In the rows, zero is written as 128.
A single turn carries every row of the set below to another of its rows. Some are shown first; where does it send the rows asked next?
nase: [111 155 139 113  98 143 155 111 102  97 144 144 146 180 132]
buzom: [152 108  95 111 141 121 122 162 131 109 156 120 129 153 149]
vir: [117 123  91  94 128 115 150 144 103 137 167 118 132 141 155]
fene: [116 172 150 128  81 149 149 143 123  93 127 122 135 129 110]
zitif: [107 150 108  79 148 122 153 146 143 154 145 111 158 156 118]
Morop: [126 135 155 111 145 125 123 118 117 154  86 127 137 110 113]
kefos: [134 166 166 109 104 119 119 140 145 153 103 137 135 115 138]
pezuz: [150 109 116 106 101  98 101 153 138 126 150 158 138 138 110]
pumo: [149 105  99 121 139 115 123 173 128 124 150 122 128 150 150]
dif: [139 168 151  85 146 133 112 118 142 117 104 140 160 116 130]
Fiv: [115 166 154 141  79 143 152 152 117 110 120 125 131 125 111]
Mufuz: [106 146 108  86 147 121 157 147 138 161 144 109 154 153 115]
tus: [149 103 116 104 103 101 100 144 135 121 150 153 135 141 106]
siki: [122 135  90  93 126 113 146 153 111 136 170 127 141 140 164]
Paro: [109 153 148 144  94 126 163 146  95 143 132 155 148 168 139]
kerib: [103 140 139 131 155 137 140 143 104  89 100 147 150 115 100]
bim: [107 153 140 130 154 135 138 156 114  91 102 156 162 112 108]
Rit: [130 147 159  90 106 135 117 100 135 121 108 114 119 126 118]
Buti: [128 148 144 136 150 130 133 158 126  93 118 172 166 176 140]
nevig: [118 109 144 146 151 133 141 134 101 107 109 146 139 179 113]

kerib -> fene
pezuz -> Mufuz
And these:
Buti -> Paro
siki -> pumo
Morop -> Rit

A single turn carries every row of the set below to another of its rows. Some are shown first; where does it send the rows asked next?
nav: [103 115 122 113 120 160  91 122 142 100 127 165 120  96  98  91 129 104]
mokuz: [129 122 195 108 120 115 146 118 135 111 119 127 131  97 152 111 139 116]
fogi: [139  99 113 116 150  67 125 149 148 147 127 123 130 145 123 106 155 134]
fes: [117 109 146  73 150  99 148 151 117 155 112 117 134 110 149 125 131 123]
leze: [120 118 110 110 108 145  85 126 153 116 162 169 128 109  96 104 124 116]
sedip: [120 120 181 117 117 106 142 105 128 112 114 140 131  88 161  98 140 113]
Vep: [113 120 193 126 134 108 142 115 131  97 120 124 124 117 155 127 148 134]
gaka: [ 98  83 100 119 101 155 132 138 122 113 129 134 142 107 134 141 110 147]
Bopo: [136 130 190 115 110 111 139 119 116 113 120 137 127 114 145  88 144 123]
Zibeb: [111 114 137  80 161 104 132 150 128 149 110 109 137 103 160 130 136 107]
Feb: [ 94 123 163  86 156  93 146 153 116 141 115 129 129 109 147 130 149 140]
Fizuf: [122 100 119 113 106 165 114 109 135 105 154 151 126 126 131 133  97 107]
Dukib: [137 114 192 123 116 113 132 117 141 104 116 130 115  99 149  99 138 147]
pir: [142  96 117 127 151  77 111 144 132 148 109 119 125 142 111 115 160 130]
zug: [101 103  95 149 101 161 124 147 112 136 123 134 111 131 140 131 134 139]
nevi: [134 125 144 137 134  88 127 147 192 105 143 127 124 152 143 111 137 123]
zar: [103 113 112 104 122 173 105 126 122  99 140 139 115 123 138 139 111  97]
Dake: [102 113 114 113 113 150  81 111 140  99 150 167 114 100 115  91 136 113]
Pok: [122 125 159 147 121  85 132 132 176 105 124 143 136 149 124 111 150 102]
fev: [133 127 155 142 152  82 120 121 161 104 151 132 118 152 141 119 156 121]
kufib: [145  97 119 105 149  74 123 142 131 155 124 132 108 137 128  97 138 154]
timav: [ 96  95 126 106 127 174  95 116 138 135 135 146 107 142 143 126 111 103]
Muba: [102 138 119 128 105 160  90 134 138 134 148 164 106 100 124  93 146 118]
saz: [110 129 161  70 146 112 146 166 140 141 116 122 126 113 154 130 120 125]
puzoz: [124 121 167 128 132  95 115 146 180 103 129 122 142 160 124 103 153 114]
vife: [108 112 101 105 127 169 122 126 118 107 128 152 113 120 126 122 102  88]
Vufe: [ 93  76  76 129 123 149 125 132 121 107 111 138 124 122 125 115 117 129]
toli: [ 67 108  88 123 107 134 109 155 158 104 134 160 136 121 109 108 142 129]
melut: [120 115 127 103 169  66 116 139 135 149 138 139 119 141 128 109 161 137]
Zev: [ 84  96  94 108 110 137 103 157 157 124 135 150 149 102  98 116 133 147]
bire: [ 80 104  90 136 119 145 108 154 160  95 120 146 136 106 104 104 139 124]
Dulu: [ 91  79  90 121 109 151 119 135 105 111 112 140 121 128 119 131 126 143]
nema: [140 120 163 144 124  85 125 126 181 102 138 127 134 137 128 102 155 114]
fatif: [141 101 115 120 146  78 115 149 124 143 125 108 130 137 137  92 162 146]
Sal: [103 110 148  71 149 105 147 148 128 142 117 117 142 130 170 112 125 115]
Sasul: [ 59  90 117 128 109 147  99 142 172 133 122 155 129 132 120 108 141 137]

fatif -> puzoz
saz -> kufib
Zev -> leze
And these:
Vep -> Feb
zar -> Dulu
mokuz -> fes
vife -> Vufe
Sasul -> Muba
Pok -> sedip

A single turn carries every row of the set below to another of its rows. Some are shown first; where does it send the rows asked next?
Vop: [145 117 140 146 121 105 117 117 106  86 154 125 117 106 106 130 128 118]
Riza: [121 141 132 117 143 106 157 170 103 169 100 128 151 164 153 132 139 143]
mut: [138 152 145 118 142 117 155 167 114 179 110 124 144 156 157 131 136 152]
metu: [139  86 128 118 137 133 115  94 107  96 120 142 130 110 104 118 138 155]
nule: [129 147 111 164 132  99 105 109 118  96 121 128 124 121 149 107 129  98]
vum: [127 108 100 138 146 130 101  88 116 105  92 147 135 123 141  98 138 142]
Loga: [119 132 149 115 129 140 110 103 174 121 135 129 121 136 131 110  93 116]
fome: [145 120 145 119 125 146 111 109 161 114 153 136 115 129 110 112  93 124]
dud: [ 94 134 158 127 129  94 121 109 131  99 130 108 133 114 133 133 131 103]
Lapup: [155 137 149 115 134 123 158 172 103 171 126 125 139 148 134 138 134 163]
bovi: [165 149 126 136 138 124 148 171 102 172 117 135 138 155 151 123 132 158]
tota: [ 93 100 141 103 144 123 116  87 130 109  94 127 145 120 130 120 142 144]
taf: [143 136 125 137 130 145 102 107 164 119 134 143 115 137 133  99  90 116]
foza: [155 136 110 137 142 115 150 173  88 162 111 143 142 159 142 123 137 149]
toviz: [144 123 140 114 137 113 162 178  91 160 125 133 144 153 124 143 138 155]

fome -> taf
foza -> Riza
nule -> dud
And these:
bovi -> mut
metu -> vum

A single turn carries every row of the set below to another of its rows. Some are shown first; where does it send the rows asked next?
kufi: [139 161  81 147 160 120 130 145 140 112 116 141 139 101 153 160 112 119
  83  97 119 139 115 111 123 142 150  96 119 182 144 110 141]
sefo: [140 137 173 100 127 136 142 156 119  92 135  83 139 139 123 105 137 135
  89 124 156 116 142 111 149 163 122 106  75 155 134 135 129]
burok: [154 136 153 120 108  61 143 154 122  92 120  78 147 148 138 121 111 128
  82 135 148  99 159 127 124 137 137 122  76 120 115 128 125]
Tavo: [136 158 100 126 128  88 125 149 145  99 113 117 162 109 163 163 103 130
 101 127 104 154 123 129 124 119 163  93 116 183 121  98 157]
fozub: [ 99 136 151 113  92 116 111 119 125 160 148 128 150 104 148 133 131  88
 119 132 137 101 142 161  96 102 121 106 127 134  84 115 122]
lav: [143 122 150 137 113  61 151 147 129  86 122  89 141 135 117 105 125 145
  85 150 133  98 135 124 127 124 141 117  78 111 125 120 122]
vuf: [ 91 102 159  83 108 136 133 128 110 166 121 131 145 125 137 152 126 118
 129 130 146 103 133 136 115 127 109 116 155 165 112  78 127]
Gona: [144 162 104 124 148 116 125 133 134 108 120 153 128  76 140 130 115 127
  95 123 137 159  94 147 137 148 160 112 144 178 113 110 146]
Davep: [120 155 156  89 130 137 180 121 103 102 128 113 105 149 124 131 148 119
 101 121 141 106 109 118 131 188 138 143  95 152 154 113 139]
tesuk: [132 155 139 109 113  64 179 120 107 102 113 110 112 157 140 148 120 110
  94 131 135  86 127 133 105 162 151 161  94 115 132 107 132]
Logu: [106 108 141 125 109 118 110 146 119 175 136 143 142 129 148 155 113  96
 119 120 155  71 135 131 107 117 103 107 137 132 118  98 109]
zigu: [118 140 136 128 110  61 174 105 115 101 125 113 115 152 127 122 129 126
 104 148 129  87 114 134 110 150 144 143  86 103 147  96 132]
rume: [100 121 117 138 150 147 111 172 147 141 121 104 147 105 150 151  92 112
  69 121 116  88 106 144  97 141 135  96 125 146 120 103 121]
rugo: [146 147 105 134 117  94 129 123 113 147 130 180 137 124 150 162 134 106
 126  97 157 122 147  98 131 119 117 108 133 170 141 110 126]
tubif: [143 154 115 115 113  94 133  98 120 146 124 170 129  94 128 145 144 108
 118 116 156 145 153 134 119 112 131 132 145 165  99 115 124]
fini: [114 139 148 114 126 127 188 102 107 106 141 113 104 141 113 112 160 128
 106 127 128 109 122 131 127 169 133 130  87 147 169 104 138]
kibiz: [140 119 167 123 127 126 161 146 120  92 137  88 127 123 105  95 157 148
  88 132 137 120 142 120 147 140 130 102  79 155 146 130 126]
kuv: [ 80 135 124 107 131 127 132 138 136 133 108  92 151 116 150 170  98 119
  91 136  95 100 104 157  85 128 150 112 133 156 106  76 142]
fani: [103 141 137 125 126 140 103 154 137 123 144 112 147  86 159 120 100 108
  94 134 118 116  84 173 112 137 148  85 124 144  98 111 142]
busa: [145 127 136 103 108  96 124 140 117 132 126 159 154 119 151 148 131 131
 139 123 154 154 152 108 151 116 124  95 139 192 125  99 143]

tubif -> fozub
tesuk -> burok
rume -> kufi
And these:
Tavo -> busa
kibiz -> fini

A single turn carries every row of the set below to another of its rows. Some are shown first; where does it send the rows asked next?
foto: [ 99 183 119 136 100 147 124 144 211 100 117 122 104]
tima: [132 109 115 129 124 164 142 179 148 127 116 118 116]
kasod: [ 97 150 130  97  88 141 138 125 185 100 117 121 119]
pigo: [104 122 142 168 132 168 146 188 159 130 132 100 132]
kiba: [126 147 120 149 132 115  84 123 206 106 115 111 105]
lizi: [111 169 127 122 114 122 108 125 138 108 123  99 138]
peg: [124 189 135 142 105 136 128 131 206 112 127 134 107]
zeduf: [101 115 101 129 118 130 161 139 158 155 123 148 138]
Tiviv: [102 102  95 145 151 139 141 140 166 152 126 145 140]
kig: [118 148 131 165 126 162 151 184 199  98 119  95 111]
luti: [ 99  92 147 152 117 118 123 128 191 152 116 129 147]
ven: [122 182 142 125 115 134 113 117 150 114 130 126 133]
gik: [ 73 141  75 137 130 130 148 136 188 135 136 133 147]
sutun: [112 140 161 128 114 142 102 124 166 144 119 151 147]
fezam: [ 94 121 153 127 111 147  91 137 175 142 106 138 144]
dilug: [ 87 132 129 181 126 131 168 152 210 139 138 109 142]
pagod: [113 153 114 108 131 145  98 124 146  98 119 112 131]
Fis: [ 78 152 115 173 125 105 120 135 199 132 136  94 161]
Zafos: [144 108 109 171 144 135 148 175 184 127 118 108 116]
kages: [111 166 138 130  94 137 125 140 213  92 117  93 117]
Lovi: [ 87 106 159 123 108 150 118 136 169 136 115 121 160]
Magoz: [128 118 156 142 113 164 105 179 170 119 110  99 122]
Neka: [ 89 109 117 126 102 122 111 132 206 146 114 131 155]
suraf: [ 82 145 114 136 132 119  88 122 163 125 129 106 164]
bebo: [140 164 125 180 128 106 132 129 203 138 132 132 119]
gogud: [134 148 123 149 131 152 125 175 143 101 125  85 114]
teb: [122 110 119 122 134 162 144 169 138 117 115 116 133]
gol: [146 113 118 174 138 139 128 182 175 130 121 101 111]
fub: [138 146 105 177 122  94 126 138 207 133 122 109 116]
pagi: [ 92 128  87 150 141 133 163 136 198 133 131 147 113]
rusa: [ 76 167 104 114  96 133 132 132 192 106 127 110 143]
Rima: [104 105 147 169 140 164 142 183 170 132 120 109 143]
doz: [123 122 153 127 112 168 110 171 176 104 101 105 125]
Bazot: [ 97 158 139 183 135 131 157 139 186 153 145 144 140]
guf: [129 155  94 173 148 115 121 139 202 113 128 104 110]
Nol: [ 78 140 130 131 146 140 112 119 135 121 132 123 148]
poge: [144 147 126 149 135 141 117 166 158  91 117  81 118]
Sosik: [ 73 148 128 190 139 134 144 154 188 149 139 123 143]
suzas: [111 144  89 138 116 108  98 129 221 121 115 120 126]
Pulo: [ 87 166 130 179 128 112 150 132 192 113 144  89 134]
dimop: [113 130 125 137 124 135 152 127 164 158 130 166 139]
bub: [125 139 128 153 114 164 145 190 194 109 122 101 100]

gik -> Fis
Zafos -> kig
And these:
foto -> lizi
Nol -> luti
kages -> pagod
pigo -> gol
dimop -> Bazot

